Rotation paths and how fast each direction turns (degrees per step)
Each turn is a multiple of 5 degrees from 10 to 175, or 0.
Each row of a path follows its step; steps can be skipped.
Rotation 1:
step 0: [ -3  44  17 -26 -18  -3   7  14  41  38  -5  50  27 -35 -55 -45  38   4
  -2  10   1  27 -13 -13 -18  35   6 -10   3 -10 -14   6]
step 1: [  3  19  29 -27 -10 -50  18  39  22  16 -14  46  48  26 -39   7  23 -10
  12  20   1 -18  -9  -3  64  11  17  24  -3  -3  -2   5]
step 2: [-30 -19  43 -21  30 -11   7  49  60  15 -16  18  18  25  19 -14  15  -5
 -11   6   3   5  14  -9  48  -4 -15 -34  20 -49   6 -25]
step 3: [-10   1  10 -18 -27   4  30  -1  50   4 -12  24   1  18 -37 -19   8 -20
  29   6  15  -5  40  20  -7 -63  -9 -30  19 -57 -25 -19]
step 4: [ 11   9 -17 -32 -43 -45  13 -19  50 -14 -11  35 -33  16  -7 -22  42   6
   7  13  -2  58   7  11  10   6  13  -1  31 -15 -44 -16]
step 5: [ 15   8 -14 -25  16 -26  44 -29  19  -9  -6  17  22  37 -19  11  20  -9
 -14  35 -18  14 -48 -32  45  -7 -33  -6  12 -14 -58 -17]
step 6: [-17   0  40  -6  43 -40  29 -15  42   7 -11  -1  10  -7   2  27  33  42
   8  37 -45  -1 -10   4 -10 -28 -47   4  27 -27  -6 -26]
step 7: [-48 -17  20   6   8 -14  52 -48  38  33   7  49 -17 -10 -29 -24  33  17
  39  -9  -5 -30   3  -7 -22   8 -21 -19   7  -5 -16  -9]
step 8: [-15 -24   7 -11 -37 -64  25 -27  26  13  22  20  -2   9   2  -7  30  16
  58 -26  26   5 -47  10  32  -3  -1  33 -13 -21  -1  -8]
step 9: [-14 -28   3 -24  -4   8  41 -10  33  15  16  35  29 -12  43   6   8 -11
 -10 -22  15  31 -70 -28  23 -20 -21   7  39 -28   9 -18]
step 10: [ 21  -9  22   1  14   2  53 -30  -2  11   6  59   6  10   1  27   4   8
   1  -6  -9   6   9  11  -4 -69  -5  39  52 -34  29  -8]
Directions:
[ 17  -7 -19   2  13  -7   3  -5  -3  -4   8  -2   8   4   0   5  21  -4
  -1  10  -3  16  11  -5 -13  -4  -2 -11  -5   1   3  13] -> 55
[ 13  -8  -2  10  -2  -5   0  10   6 -10  13  11 -15 -11  -5  -9 -10   2
   1  26   5  -8 -10  -8   2  -4   1  -4  -1  -2   9  -9] -> 0
[  1  11  -3 -10 -21  -4 -12  -8  -7  -2  12  -9  -1  -6   0 -12  14 -13
   7  -3  15   2   3 -12  -3   3 -15   5   4   2   1 -12] -> 85
[  5 -14  -2 -18   3   2  -7  -3  -3  21  -3  -4 -16 -12  -3   7  -3   4
  16  -3  10   6   2   5   8  -9   5 -17  -9   5  -6  -4] -> 80
[ -3   6   5  -7  -8   3   4   2   5   0  -8  -8  13 -25   5   7  -4  -2
  -7   7   1  -4  -8   4 -24 -15  -2 -11   5 -12   0   5] -> 110
Rotation 2:
step 0: [  8 -14  30  23 -31  22   0  -8   2  -4   3  45  -4  33  -3 -19  50  20
 -14 -34 -20 -10  -5  11 -14  46 -36  19  68   9 -30 -13]
step 1: [ 14  13  21  58 -10 -16  -8  37  16   8  16   5  16  49  -8   0  19  -5
 -13  10  51  16  -8  -3  14  58 -15  28  31  23 -42 -33]
step 2: [  1   1  36  42 -12   0  33   7  -3  -5  33  12  41  -5  12 -47  75   7
 -28  21  19 -30   0 -14  24  33  -6  -3 -12  26 -18 -24]
step 3: [-19 -11  42  70  -7 -11  22   5   3 -18 -25  50  40  -1 -23  -8  11  28
  -8  29  -8  -7  28  20  23  25  33  38   7  32  -4   0]
step 4: [-37   9  29  43 -15  -7  26  -6  -9  -9  15  39  23  15  22 -24  19  29
 -21 -13  13  64  10  35 -27  24  39 -22 -13  32 -10 -23]
step 5: [-33  25  21  71 -43  10   3 -29 -10  28   3  54   2  -3   9  15  11  -5
 -23 -15  45   1 -15   9  25 -16  17 -28   4  45  -2  16]
step 6: [-28 -16  25  28 -37  20  14 -38  18  -3  34  38 -12  10 -14  36  38  25
  -3 -37 -18   1  11  32  -2   2 -33   1  -5  57 -38  -1]
step 7: [-10  37   6  34 -31 -10  27 -14  25  17  24   3  14  23   9  34 -11 -17
  -1 -11  24  36  -3   7  10   9 -24  60 -14  70 -28 -28]
step 8: [  8  39  23  25 -20  14  29 -39  10   6  50  31  33  -6  38 -36  32 -14
  -7   1 -15 -10 -17  -9 -17 -11 -42  36  -7  48  18 -16]
step 9: [ 22  19  31  42 -22   1  16 -17   7  -9 -21  56  23  43   8  -4  -2  -7
   0  -5 -39  -9 -11  23  -3   2 -10  63  56  29  12  -2]
step 10: [ 29  14  31  36 -14  -4  -5  18   0 -10  36  26  18  76  28 -23  20 -10
  -9 -16   1  26 -24  32 -44  25  -7  -8  25  17 -12 -32]
Directions:
[  8   1  -6   5   7   8   9   1  10  -6 -11   8  -2  -5 -11  -4  -2   2
 -15  -4 -13 -15   5   4  -8  -1  -4   1   0   4 -16  28] -> 120
[ 17 -14   6  -8  -3   7  -4 -10 -14 -13   4  14  -2 -15  -1   9  -5  11
  -3   2   3 -10  -2  14  16   7  -7   6   3   0  11  -1] -> 120
[  2 -13  10   1 -19  -3  -1   4 -12  10  -1   1   7  -3  -7   2 -10  -8
   0  -5  -1  -3  17   8  -7  -4  20 -16 -17   3  -2   3] -> 45
[  4   2 -10  11  11   7  -8  -5 -10   6 -11  10  -3  -7  13 -12  -1   3
  -5  -3 -12  11   3   7 -13  -7  19   4  13   2  16  -5] -> 70
[-24  -9   2  -1  11   1  -1  -8  12  -9   5  -2  -2  -1   1  11   1   8
 -23   9   6   0  -2  -3   6   4  22  -7  -2   5   4   3] -> 35
Rotation 3:
step 0: [  6  -2  13 -19  33  10 -25  -6   1   1   4 -19  -2 -30 -18  10  23 -38
  17 -27 -24 -38 -22  42  77   0   3 -22 -10 -22   4  39]
step 1: [ -6   0  19   5  53 -30   4  -8 -17   5   7  34   7 -48  -1  21   5 -19
   2  20  19  -1  25  -8   0 -62 -41  19 -25  -2 -28  48]
step 2: [ 23  45  13 -38   3 -19 -38 -21 -20 -45 -40  -1 -32   2 -10  16  -7 -32
 -35  -2 -31  10  27 -14  22 -11 -10  18 -49   8   6 -14]
step 3: [  8 -10  21 -35  44 -13  -4 -19  24 -15  12   4   2 -15   1  45   0 -42
 -13 -10 -45 -42 -42   3  34  19  18 -23   7 -27 -30  26]
step 4: [  2  22   4   6  30 -17  -4   8  -6  -2  18  27 -18 -24 -14  10  12 -30
  26   8  10 -10  32  27  40 -77   7  -8  -8  -7  19  64]
step 5: [ 27  12  27 -37  34  -6 -36 -29 -31  -2 -28   3  -7 -51   2  -9   1 -19
 -27  -8   1   5  14   6  19  -5 -34  24 -66  26 -24  -2]
step 6: [-11  15  12 -26  28 -31  -3  -2  16 -43  -8  17   8  23  -6  67   9 -44
 -20  17 -49 -25 -14 -15  12   5 -28  19 -15 -35  -9  14]
step 7: [ 15  16   8   3  23 -15 -19 -16  -5 -13   7 -18 -41 -36 -14  13  -5 -30
  -9 -15 -20 -16   3  -1  57 -61  37 -44  19 -15  -4  39]
step 8: [ 20   1  23 -47  57  -7 -11 -26  -9   9  -1  58   4 -35   6  -2  -8 -27
  20  -6  17 -14  25  22   2  -8   2  11 -50  26 -11  38]
step 9: [  0  40  14 -18   2 -23 -10  15  -7 -27  -4  -8  -1  -3 -13  25  36 -42
 -28  29 -32   4 -10  25  43 -10 -48  35 -53 -18  -7   4]
step 10: [ 10 -17  15  -3  45 -12 -41 -20   1 -18 -19 -17 -11 -30  -2  49 -18 -17
 -33 -28 -26 -39  -9 -33  22 -48 -11 -13  24 -20 -16  22]
Directions:
[-13  -1   5   8  -3  -3  -2 -15  -9 -14 -10  -2  -6   0  -5   4   8   6
  -6   0 -17   1   6 -28 -12   4 -13  -3   4  -2   0  -1] -> 90
[ -4   4   3  -9 -12   4   3  15  -3  13  -1  -3   0 -12 -14 -11   6   3
  15   0  -7  -7   5  -4  -5  -3 -12  18  -7  10 -15  12] -> 95
[ -3  -6  13   3  10 -12   1  10   2   0  -2  -5  -4   5 -13  -4   7 -10
   4  -6  -7  -3   0   9  -9  29   4  -3 -18  -4   7  -9] -> 120
[ -6  -6   8  14  -7  -7  11  10  13  10  -4   7   0   4   0   5   3  -4
  -5  27 -13   8   9   0   7 -14   7  -5  -8   3  -2  -5] -> 140
[ 15   5   1  -8 -19   0  -1 -18  23  -8  -4   8  -5   6   1  -1   6   0
  -2   3   3   7 -14   1  -3   6  -7  12 -16   4  -3  -5] -> 110
[ -9  -8  11  -2  -8   1   0 -14   6   1  17   5   8 -15   4 -12  15  -6
  -9   0   5   1  15   3   7   8   2   8   8   2  19   9] -> 95
[  4  -1  -5   6 -10  -7 -18   6   0   1 -19  -5 -11  -9   3 -11   0  14
 -15  -5  -5  -9   1   7  -3  -9  16   7  -7  -8  12   5] -> 140
